First come named turns, each shown by rows before and after it. For each pair of rows after them, which turns, in which order, take the first row to the second? The first pair is done for you.
J (before => after):
 284 -122 -304  362 -190  132 -274  140 -121  212  -38   68 -213  106 -333  466   22  -30   23  381  167  228   67 -433 -142  155  124  -11 -127   64 =>  234  -81 -276  399 -178   96 -243   45  -59  219  -32   93 -262  102 -349  443   -7  -15   -4  340  164  197   61 -481 -206  163  166  -36 -117   52
   4    8  -33 -140   82   32   62 -188   -7   96  -68   55  -22 -146   43   70  -68 -151   46  -18   74  -27  -45  130  232 -201  -94   76  139    8 =>   30    1  -20 -128   94   -1    2 -144  -69  138  -37   40   29 -114   84   63  -18 -161   81   41  108  -13  -12  212  261 -187 -167   39   74  -28
 -90  161  -41  226   50 -152   27   97  254   48  143   48   28   20   66 -167   76    3 -133  107  206   -9  172 -104 -149  237   16 -296 -356 -143 => -226  158  -15  180   63  -60  186  -78  378  -82   90   80  -62  -46   38 -162  -73   34 -189  -29  146  -55   44 -246 -190  230  154 -159 -134  -60
C (before => after):
 130  -88  -46 -138  -37   -3 -134  161 -193  113  -81  -38  125  -33  -15   31  118  -47   31   73 -127   85  -20   90  150  -72  -44   37   75   -2 =>   78    2   -8    4  -17  -86 -182  189 -121  156   -7   -8   90   64   -6    2  193  -22   25  126  -58   55  136   67    0  110  -64 -148 -104  -32
 112   68  173 -333 -207  119  157 -125 -398  -66  335  131   20   24  191  202 -149  -29  185  299  -97   76  122   79 -183 -240  354  -99 -169   86 =>  110   49  149 -285 -224  106  113  -88 -386  -44  358  155   60   29  201  206 -128  -42  168  346  -48   84  128   95 -149 -228  326 -157 -203   81
-316  -16  112   33 -128  175  372 -110  214 -292  175  388    9 -182   49  -88 -299 -199  109  -83  111 -297 -136 -251 -173 -177  -62   62    0 -360 => -217  -71   46  -71 -168  178  337  -56  186 -295  147  364   92 -259   91  -89 -272 -212  125  -55  143 -310 -194 -137  -21 -299 -138  128   10 -347
 304  -42  -74  157  -87   87  -99  161 -319   61  -43  -21   93   38  -80   31  260  128  214   84 -141  334   68  -92   74  -36  236  -89   34   62 =>  321  -52  -89  195  -90   40 -102  160 -310   69  -40  -57   87   72 -104    9  259  133  189   93 -131  337  104 -102   58    9  201  -95   24   42
B (before => after):
  27   -7  -28   55  -73   37 -177  152 -375   95  109  -47  160 -129  -94   16   21 -202  -46  148   27 -192  -55   55  239 -112   35  -33  -79  247 =>    1  -10   40   37  -45   81 -165  114 -410   95   41  -55  133  -93  -89    6  -19 -173  -17   88  -50 -192 -113   -4  220  -97  131   11   33  301
-251   27   50  284  -24   25  115    7   45   77   13  -99 -273 -196 -156   26   64  103  -78 -249  -97 -164  233  218   29  261  -43  -79  -15  102 => -227  -38  -39  173  -73  -37  106   21  153   48   16  -57 -201 -256 -144   33  120   66 -171 -128   40 -238  174  337  139  118 -221  -91  -64   49
-118   54  -22 -145  -40   59   37 -118  231  -86   31 -109 -102   16  -17  -74  -89   20  -49    3   47   18 -177 -136   81 -190  -52   -5  125   28 => -131  152   85   14  -15  131   32  -56  118    2   30 -155 -218  124   -5  -19  -93   48   33  -53  -93   43  -62 -230  -95   18   82  -84  100   52
Pairs:
Between the rows of a pair lie 2 to 3 turns.
 199  -42 -101   21 -104 -177 -161  150 -154  129   13    5  153  158  116   12  398    3   11  186   78   57   38  291  162  -40 -291  -46 -118   -7 =>   44  -78 -174  -43 -148 -234  -42    1  159  -42   39  120   94   49   93  -45  307   15 -188  174  284  -33  -76  252  172 -195 -350  -23  -70   22 -> C then B
-156  139   47  158  -30 -154   95 -177  288  -50   42   44 -127   53  -44  -56  125   99 -133   54  123  -22   54 -224 -405  157  109 -201 -206 -120 =>  -15 -132 -115 -266  -77   -3  103 -204   84 -106 -127   41   46 -233   -1   26   46   13  -26   35   32   -5 -378  -44  109 -333   43  166  236   -5 -> C then C
-161   90   42  157   56 -105  305 -105  262   23  -46   64 -159   18   36 -110 -301  103 -126 -261 -108 -184    2 -103  -17   66  268   -5  131  -31 =>  -70  103  123  232  113  -62  215    5    7  139  -54    5 -167  138   39  -57 -254   87   53 -255 -251  -86   62 -100  -54  195  334  -43  158  -24 -> C then B
-108   -7  -45 -155  111  175    8 -279  133 -126  -50  -47  102   17    9 -218 -109   91 -133 -293   68  -61 -135  -28  156  -95   37  138  417  169 => -169  142   51  138  157   27   -7 -211  234  -63   75  -79   27  207   11 -261   11  139 -215 -224  175  -92  166  -87 -168  256   18 -152   57   70 -> C then C then C
  45   -7 -327  -57  -40   17  188   -1 -162  -91 -353  -83    7  120   -5  127   38  -26  199   -2 -164   30 -300   44  -53 -271   69  135  286   79 =>  144   78 -303   87  -55 -125   29  191 -219    8 -246 -127   94  261   49   68  286  -52  168  190  -54   36  -41  213 -128 -100 -163 -179 -128  -60 -> J then C
 -82 -119   34   62   12  -12   73  -90 -253  113  -65  -42 -220   -1    9  -84 -211  -22   77 -360 -257  360  -88 -177   81  236  474  -17  292   73 => -163   -3 -129  221 -108 -334   42  -61  154   17  179   73 -135   84   67 -239   63  -51 -298  -52  238  184  181  -19  -54  275   33 -406 -335 -195 -> B then B then C
 307 -138   16   23  109 -125 -315  231 -372  229 -148   64   75 -111  -10  137  105  -76  189   47  -82  115  -46   99   -7   25 -210    0 -236 -107 =>  243 -158 -133  -60  107 -228 -253  169 -117  117  -83  128  128 -202  -14   83  101  -70   -5  116   98   27  -75  129   94 -125 -389   -8 -324 -145 -> C then B
 315  -65  108   22  -38   22 -277  289 -546  196  -53 -186  145  181   73  118  189  -81  285   35 -179  160   76  217  219   -1  -54  -12  -68 -102 =>  281  -98  -92  -64 -110 -118 -228  257 -254   76   52  -77  228   75   89   42  287 -104   36  148  133   20   42  349  322 -196 -337  -57 -213 -187 -> C then B
  12  -61   11 -138   -5   58   39  -40 -108  -26 -124    3  -92  -66  -69  -41   80    0   30   71  -30  -12 -204   21  194 -260   40  182  233  123 => -145  121  126  161   98   29   84  -74    3  -14  -72  -26 -284  130  -75  -84    6   89   10  -13  -21    0   28 -200 -195  113  204  -33   71   84 -> C then C then C
